0:   -0.15  -0.54  -0.15  0.18  1.37  -0.83  -1.16  0.68
1:   -0.13  -0.29  -0.48  0.53  1.18  -1.11  -1.07  0.18
2:   -0.84  1.24  0.73  -0.13  1.21  -0.38  0.12  1.12
3:   0.01  0.42  0.72  -0.28  0.55  0.06  0.87  0.47
4:   -1.06  -0.66  -0.01  0.35  -0.40  -0.97  1.01  -1.69
5:   -0.82  -0.21  2.24  -0.20  0.14  0.68  1.89  -0.12
6:   0.18  -1.32  1.15  -0.65  -2.04  -0.45  -1.03  -0.33
7:   0.14  -1.29  -0.07  -0.49  -2.05  -0.87  -1.23  -0.17
8:   -0.54  -1.96  1.09  -0.55  -1.26  -0.57  -0.85  -0.28
9:   1.05  1.59  -0.37  -0.84  0.28  -0.28  1.22  1.41
10:   -0.04  -1.51  1.20  -0.69  -1.75  -0.67  -1.11  -0.12
11:   0.76  2.00  -2.50  -1.11  0.34  0.34  1.42  1.02
12:   0.28  -0.02  0.09  -0.77  0.32  1.59  1.62  -0.06
13:   -0.85  0.45  -1.79  0.89  -0.02  -0.12  -0.22  -1.38
14:   -0.03  -1.73  1.71  -0.99  -1.59  -0.99  -0.72  0.18

  -0.29  2.13  -4.08  -0.33  0.88  0.95  1.06  0.03 --> 11 13 9
  0.15  2.05  -3.26  -0.38  0.74  0.84  1.40  0.29 --> 11 9 13
  0.19  0.05  2.09  -0.27  -0.11  0.94  2.12  -0.10 --> 5 12 3
  0.01  0.05  0.65  -0.45  0.21  0.00  0.14  -0.03 --> 3 2 12
  1.56  1.19  -0.23  0.17  -1.26  0.03  -0.31  1.21 --> 9 3 7
  -0.40  -0.24  0.34  -0.52  0.00  -1.06  0.50  0.60 --> 3 2 0
  -0.82  -0.34  2.31  0.02  0.01  0.74  2.01  -0.44 --> 5 3 12
  -2.98  -1.57  -0.16  1.80  0.88  -0.28  0.80  -2.48 --> 4 13 1
  1.82  0.92  0.16  -0.03  -1.52  -0.09  -0.77  1.61 --> 9 3 7
  0.13  -0.05  0.42  -0.73  0.70  0.53  -0.01  0.61 --> 3 2 12
  -0.82  -0.03  2.16  0.13  0.34  1.49  2.03  -0.41 --> 5 12 3
  -0.94  -0.09  -1.73  0.71  0.16  -0.41  -0.63  -0.77 --> 13 1 4
